In the rows, zero is written as 128.
The rows below come in pairs that one turn or mirror swaps. Which row does each named row swap with?
j365: [117 146 138  89 158 117 135 157 139 140 159 125 128  92 120 155 140 117
 102 113 123 133 147 140 158 133 138 154 146 132 152 119  92 111 114 131
 112 149 149 121 140 149 125 117 120 139 146 142 127]
j172: [ 99 131 130 106 127 136 131 138 123 139 162 112 126 101 148 144 142 119
  86 116 119 147 131 126 139 140 136 169 136 104 136 140  87 115 105 143
 126 129 159 113 123 144  93  78 116 137 156 142 108]
j774: [114 130 126 107 111 136 120 116 120 118 140 142 123 124 139 119 147 112
 109 103 110 133 130 144 126 139 141 153 118  97 155 130 105 138 107 133
 123 156 139 122 113 171  99  99 109 142 172 133 109]
j168: [109 110 124 131 129  99 116 171 149 127 125 115 104 116 150 140 115 117
 105 135 121 116 135 149 141 119 120 158 153 112 158 135  88 121 105 120
 106 120 137  94 142 153  95 107 141 152 141 113 142]
j611: [148 133 140 102 140 124 140 135 135 130 133 132  80 116 151 151 128 120
 102  70 120 119 147 135 155 140 132 137 129 134 165 127 100 136 121 131
 116 150 148 120 169 142 108 117 152 122 124 136 116]
j151: [120 152 131 116 136  89 107 115 140 126 123 106 119 124 148 116 127 102
 121 120 137 115 132 125 156 132 123 153 158 112 162 126 126 146 113 128
 119 142 117 106 153 136 111 112 137 167 164 108 114]
j526: [111 132 136 105 117 135 130 126 130 128 154 132 120 119 135 119 143 115
 111  99 113 138 128 149 142 139 152 157 121  91 155 129  99 137 108 141
 129 141 146 120 104 159  98  95 115 137 173 141 109]
j900: [119 139 128  98 147 107 141 129 149 118 153  96 103 124 159 154 130 119
  88  78 123 124 138 118 164 127 122 152 149 124 162 127  92 122  91 154
 112 129 153 106 152 139 115  90 157 126 153 140 122]
j849: [106 139 122 140 113 129 109 154 109 125 135 129 106 125 155 163 124 110
  96 112 116 124 150 122 130 133 138 167 131 110 140 146 107 115 112 138
 125 163 133 101 178 121 118  94 117 139 124 139  99]
j396: [143 140 141  96 139 130 144 124 131 119 142 125  86 121 154 150 135 119
  95  66 126 125 142 124 154 141 137 137 128 125 160 128  99 137 112 140
 122 145 157 119 162 135 108 110 158 117 136 137 115]
j874: [114 115 135 123 132 107 128 163 148 122 117 102  98 115 148 129 125 120
 103 127 122 118 131 146 150 127 116 154 150 114 162 135  85 120 104 124
 108 115 145  92 135 149  85 113 145 153 149 108 141]
j253: [124 106 133 114 139 106 129 161 147 122 123 110  87 123 155 141 119 121
  98 118 119 117 139 150 149 124 113 148 149 120 163 135  85 123 108 121
 105 121 151  99 148 148  89 113 155 144 139 118 143]
j971: [116 136 121 133 107 127  98 123 121 102 115 146 118 130 158 133 135 106
 112 111 119 121 135 137 115 140 139 162 119  99 147 136 117 132 109 121
 120 178 128 109 144 156 106 118 117 154 151 122 101]
j814: [124 143 129 134 126  98  96 121 135 109 112 119 118 124 162 131 124  99
 122 114 136 111 127 125 137 136 122 163 147 108 153 136 126 140 111 122
 120 163 123 105 164 142 104 121 140 171 151 115 105]
j274: [114 145 133 121 116 107 116 148 119 126 125 103 105 117 153 140 136 106
  97 106 132 122 125  92 154 131 112 151 145 120 170 135 119 112 111 142
 116 131 111  94 173 122 109 103 141 159 143 114 108]
j795: [122 144 138  89 134 114 131 136 142 121 149 147 118 112 112 122 138 111
 104  96 112 125 136 143 152 131 146 138 125 107 173 116  90 139 107 146
 119 148 132 120 109 163 114 107 116 128 162 136 111]
j73: [116 138 139 107 113 123 129 145 127 126 143 111  97 135 121 124 136 114
  92  96 113 120 136 117 165 115 132 131 136 107 183 130 103 126 110 156
 119 112 121 105 149 127 109  81 124 126 148 125 113]
j13: [119 156 141  92 150  98 125 138 151 118 138 148 120 105 112 128 133 107
 106 101 129 124 135 135 157 128 149 134 135 113 169 112  95 138 111 142
 113 158 120 116 134 155 125 118 127 128 141 120  99]
j831: [113 136 114 130 116 136 112 151 107 125 150 119 114 127 153 172 125 114
  94 109 115 124 145 119 131 135 152 168 132 112 139 144 104 112 112 136
 119 162 131  95 170 125 118  94 115 139 128 143 100]
j887: [144 121 140  97 143 120 140 140 137 120 130 125  74 125 155 148 126 120
  93  82 120 121 145 136 154 134 123 136 134 128 168 129  91 131 116 131
 112 135 153 113 162 140  99 112 164 125 129 132 128]
j354: [125 151 141  87 144 110 123 130 147 118 146 150 117 112 114 119 133 110
 110 101 119 122 135 141 159 132 151 144 128 106 170 112  98 139 111 142
 123 151 124 116 124 166 123 117 120 129 159 131 109]
j57: [110 127 120 125 142  99 119 163 155 119 137 122 101 122 151 164 111 101
 102 111 124 118 141 135 151 115 123 164 162 121 165 115  80 116 102 135
 110 135 134  96 171 151 123  91 151 142 128 136 135]
j561: [116 127 116 138 106 127  98 136 115 113 131 138 106 124 166 160 128 107
 104 102 121 118 140 129 116 132 144 169 125 107 143 151 114 118 114 122
 119 171 129  95 161 139 116 100 120 141 127 134  96]
j9: [121 143 132 125 132  93  97 120 142 110 117 118 120 125 157 117 126 105
 122 115 135 109 123 125 147 133 124 162 145 106 158 132 129 142 110 128
 121 152 113 102 161 150 110 122 136 163 160 108 106]
j197: [102 125 124 109 125 141 129 143 116 133 166 106 133 111 146 153 142 118
  91 116 121 143 122 120 137 138 146 171 140 104 138 140  87 112 107 140
 121 133 149 102 134 145  92  76 117 141 154 140 106]
j322: [104 120 132 105 120 142 128 127 119 124 158 118 122 116 139 137 151 114
 102 106 117 137 128 143 131 135 144 166 128  95 146 143  89 122 105 137
 127 137 160 105 113 156  98  81 111 138 171 138 114]
j914: [126 139 131 114 165 109 110 135 148 127 135 120 124  94 152 154 120 113
 100 124 143 127 142 135 144 128 138 173 159 123 128 136 104 118 111 110
 108 158 155 114 159 149 110 122 143 155 123 127 114]
j340: [116 136 123 145 110 116 100 136 124 111 117 140 109 124 163 140 121 109
 117 108 126 118 133 134 123 137 146 171 125  97 144 145 122 132 109 123
 121 177 123 102 157 145 110 119 130 157 135 127  93]

j365 pairs with j274
j197 pairs with j831
j253 pairs with j887
j57 pairs with j900
j774 pairs with j971
j172 pairs with j849

The rows below come in pairs that one turn or mirror swaps. Which row does each named row swap with?
j884: [156 116 137 152 139 130 125 118 120 113 147 135 102 102 102 100 152 114
 136 120 105 134 137 149 117 142 153 111 130 126 113 143 149 144 109 173
 101 129 105 122 125 122 117 146 132 107 130 139  84 143]
j116: [112 115 117 125 103 116 152 119 142 161 141 144 119  97  90 132 109 162
  96  97 127 139 106 155 108  96 167 143 104 119 157 117 141 115 149 136
 105 109 142 121 116 122 104 138 135 133 133 134 111 134]
j834: [142 120 142 148 124 144 113 127 132 107 138 135  93 101  86  94 145 119
 130 124 107 135 136 146 109 124 145 121 127 132 103 143 140 135 105 170
 100 127 118 125 121 129 121 156 136 114 125 139  89 150]
j557: [151 132 139 158 128 137 130 123 121 107 121 127  93 104  90 111 144 112
 137 120  99 106 142 146 120 112 133 117 119 120 135 136 135 156 113 171
  98 120 120 127 107 127 115 158 152 123 131 136  86 136]
j298: [155 108 121 154 138 115 146 107 113 132 151 147 117 104 110 107 155 127
 127 125 105 146 135 153 125 150 170 112 128 132 127 141 152 133 120 168
 100 127  91 129 125 116  95 134 133 104 124 136  92 140]
j964: [125 123 118 132 107 115 161 117 129 155 127 138 118  99  94 133 110 147
 106  96 123 111 117 155 118  81 152 135 103 106 176 117 135 139 151 137
  98 107 130 122 104 128 102 136 140 136 135 130  96 125]
j462: [155 117 135 155 138 125 126 114 121 114 144 136 105 103  95  99 151 115
 136 125 103 138 140 149 116 146 154 110 126 131 116 148 143 146 111 167
 103 131 105 124 124 125 107 150 132 104 123 140  85 142]
j935: [158 114 134 159 145 129 127 115 119 123 147 133 104 103 101 102 159 113
 129 123 106 132 139 144 112 148 154 112 127 136 122 145 154 144 112 161
 100 133 106 123 121 122 112 146 124 106 130 141  94 142]
j284: [127 109 112 128 120 101 164 108 129 165 150 144 128  99 107 138 119 156
 103  94 124 137 109 157 115 115 175 133 107 115 165 117 150 125 152 139
 106 110 128 117 118 115 101 129 131 128 138 134 104 126]
j788: [128 122 113 132 109 110 166 115 129 157 130 136 121 100  94 139 116 151
 107  96 123 117 113 148 117  87 155 139 103 113 173 116 139 138 160 140
 101 110 132 120 107 123 100 137 142 137 134 137 103 125]
j451: [107 127 116 121  99 121 132 138 141 141 135 157 101  91  74 121 102 159
 100 115 129 135  99 146 107  95 150 138 108 115 132 128 137 109 133 149
  99 115 143 119 122 130 125 137 133 124 119 125 103 133]
j234: [107 113 133 121  97 132 147 127 149 143 145 153 107  90  83 122 104 162
 104 108 128 145  98 144 106 105 161 139 121 113 144 113 146 113 144 139
 107 106 137 117 121 120 121 135 128 135 135 133 105 139]
j424: [128 117 151 137 112 151 120 134 143 107 143 148  90  92  78  96 128 131
 129 126 115 143 119 138 107 126 145 125 138 121 107 131 144 126 113 163
 104 119 120 121 126 124 132 148 128 121 129 136  91 149]
j106: [155 108 122 141 136 122 140 100 118 125 157 146 115 100 108 113 146 122
 126 122 106 147 127 158 127 153 166 109 127 128 129 146 171 133 112 159
 109 139 101 121 123 118 109 144 122 111 134 144  82 130]
j178: [130 132 130 140 114 144 111 134 134 120 137 144  94  87  77  98 135 129
 120 123 114 139 126 146 102 113 156 121 124 135  99 134 131 130 105 165
 104 115 137 122 140 143 126 152 130 103 128 138 104 146]
j636: [122 130 130 135 108 136 112 143 135 114 134 152  88  92  72 102 120 137
 117 128 119 133 114 143 108 108 138 127 120 122 105 141 137 120 111 166
  97 123 131 122 124 134 133 146 134 114 115 127  91 142]
j69: [138 105 109 129 125 107 161  95 123 152 159 150 129  97 110 133 129 146
 107 108 117 148 111 162 126 139 177 120 115 121 156 132 172 122 136 141
 111 129 114 117 119 112 100 134 121 122 138 141  93 122]
j866: [151 128 141 153 123 140 125 125 121 107 125 132  96 101  89  99 140 108
 136 119 106 107 142 147 120 106 131 116 123 118 131 139 135 154 112 166
  94 122 110 127 110 134 117 152 140 119 127 133  77 139]
j260: [111 128 113 124 101 125 138 127 140 154 138 149 111  85  80 122 112 157
  98 106 127 142 107 153 101  94 171 134 110 127 133 117 131 117 135 143
 107 105 151 118 136 138 116 141 130 118 133 135 118 135]
j770: [140 105 108 141 128 100 167 102 118 160 153 151 130 102 112 126 136 150
 108 112 116 147 120 158 124 135 182 124 116 125 154 128 152 122 144 149
 102 117 103 127 122 112  86 124 133 115 129 133 103 131]
j461: [132 109 110 137 127 105 162 106 127 169 150 139 126 100 105 136 127 153
  99  99 125 136 114 151 111 123 174 131 107 125 168 123 154 127 151 130
 104 118 126 118 115 115  97 130 124 124 138 137 112 127]
j236: [152 135 136 157 115 140 136 130 126 112 113 122  95 108  93 107 145 114
 131 114  99 107 139 140 122  95 134 125 112 113 138 129 128 156 125 172
  95 123 120 128 102 132 112 155 140 126 122 133  87 139]
j479: [156 127 138 154 128 137 128 125 120 106 127 128  96 103  90 103 149 109
 139 121 105 114 141 140 120 114 134 119 125 125 124 140 139 156 117 171
  97 125 111 125 112 129 117 154 142 117 127 141  82 142]
j840: [134 132 121 142 103 123 160 123 132 145 115 128 112 105  95 131 123 140
 109  97 112 109 120 145 121  78 148 139  98 105 171 113 128 143 151 149
  99 113 134 126  98 128 102 144 140 139 127 130 101 129]
j949: [127 126 117 138 113 116 162 114 128 150 122 133 113 101  94 142 116 148
 108  98 115 110 118 152 118  89 152 135 100 111 177 115 135 139 149 143
 102 105 140 122 102 120 102 144 152 140 138 132 103 123]
j297: [126 110 110 132 118  98 165 104 131 165 148 144 130 101  99 134 118 158
 103 100 122 142 112 156 114 119 175 131 104 120 167 123 144 127 153 135
 108 114 127 118 118 118  92 133 132 124 130 136 106 126]

j451 pairs with j636
j178 pairs with j260
j770 pairs with j298
j788 pairs with j479
j106 pairs with j69

The rows below come in pairs that one turn or mirror swaps. Which row does each named row swap with?
j930: [139 138 129 129 163 127 126 148 103 131 116 153 124 114 121 128 115]
j695: [126 132 130 125 122 127 155 133 146 129 139  97 123 134 127 137 125]
j100: [128 135 121 119 115 129 142 131 143 128 129  99 129 152 117 125 131]
j879: [136 141 123 125 145 120 162 131 126 130 135 108 110 141 123 132 121]
j759: [126 144 115 112 144 127 139 138 126 131 117 114 114 156 106 121 123]
j403: [133 132 128 128 151 130 106 150 110 125 107 154 140 122 118 117 115]
j107: [136 117 148 143 124 138 132 143 137 123 132 132 150 101 145 144 121]
j350: [129 124 138 135 119 135 154 134 147 127 142 103 134 126 138 145 125]
j753: [129 147 115 116 136 125 127 133 123 131 111 115 121 158 105 115 124]
j678: [138 119 143 141 124 133 120 145 126 119 125 144 153  97 140 134 117]
j259: [128 126 127 120 115 130 147 130 148 125 139  98 129 137 131 136 129]
j258: [145 127 135 138 150 123 123 145 108 120 121 155 139  98 138 127 114]
j733: [137 114 140 134 116 132 115 141 133 115 128 141 155 103 144 133 122]
j767: [139 123 134 133 120 134 104 147 126 116 117 146 160 110 132 123 125]
j997: [136 140 125 126 142 130  98 144 112 124 103 150 141 130 115 111 120]
j496: [135 146 118 123 162 127 148 141 113 136 126 126 106 136 113 130 120]

j258 pairs with j879
j259 pairs with j733
j759 pairs with j403
j350 pairs with j107

The rows below come in pairs that one turn or mirror swaps. Which row does each named row swap with?
j983: [138 126 142 104  99 135 148 156 129 124 123 133 119 121]
j98: [135 118 153 116 133 106 123 159 118 112 146 104 143 130]
j374: [138 143 135 138 141 133 126 167 134 122 107 117 110 122]
j985: [134 165 134 109 121 112 130 121 107 118 109 137 119 132]
j44: [123 150 172 107 116 145 137 140 137 119 119 133 128 126]
j727: [142 129 161 135 139 135 118 128 134 122 108 112 129 141]
j15: [140 144 120  91 132 121 123 120 126 120 118 121 107 114]
j430: [134 150 129 120 114 122 138 153  86 114 136 110 113 112]
j530: [101 128 148 103 122 124 133 135 118 123 126 121 109 100]
j85: [127 125 137 121 117 126 113 162  97 135 129 130 115 130]
j124: [115 130 156 135 121 121 134 140 108 113 137 106  97 104]
j644: [147 129 153 114 133 128 121 119 128 109 155 117 118 141]
j609: [131 125 154 102 123 118 132 114 141 111 142 106 112 128]
j165: [128 158 164 145 122 113 119 137 107 105 129 133 109 124]
j75: [137 142 141 125 125 110 128 131 132 140 131 143 145 145]
j383: [121 139 130 129 129 142 113 144 127 112 124 121  91 113]
j534: [116 155 148 123 117 123 127 155  98 114 146 133 107 119]
j904: [138 155 139 117 110 106 140 124 109 131 116 136 146 133]
j448: [142 152 155 113 145 119 132 124 138 124 129  95 139 127]
j441: [152 136 142 121 138 121 139 132 157 121 125 113 138 114]
j683: [142 140 152 124 124 135 122 129 111 135 158 134 126 143]
j512: [148 120 134 118 134 108 113 140 142 132 134 128 131 104]
j641: [126 150 129 134 134 122 129 171 112 119 108 132 134 114]
j822: [125 143 135 101 129 131 118 134 132 113 121 107  92 112]
j839: [139 137 150 118 111 138 123 140 103 130 142 133 140 100]
j570: [110 150 135 124 115 114 142 154 105 121 108 133 134 106]
j612: [136 151 131 122 143 106 116 163 126 126 102 116 134 124]
j233: [129 130 155 139 132 131 127 150 106  95 129 104 136 116]
j497: [128 130 160 128 133  98 141 136 133 141 129 112 145 116]
j545: [146 149 165 120 127 112 128 160 144 111 116 107 108 133]
j714: [145 130 146 121 117 133 114 116 103 107 150 119 113 131]
j167: [126 127 155 118 114 102 156 121 130 118 114 124 128 131]

j430 pairs with j448
j15 pairs with j985
j839 pairs with j545
j124 pairs with j497
j441 pairs with j534

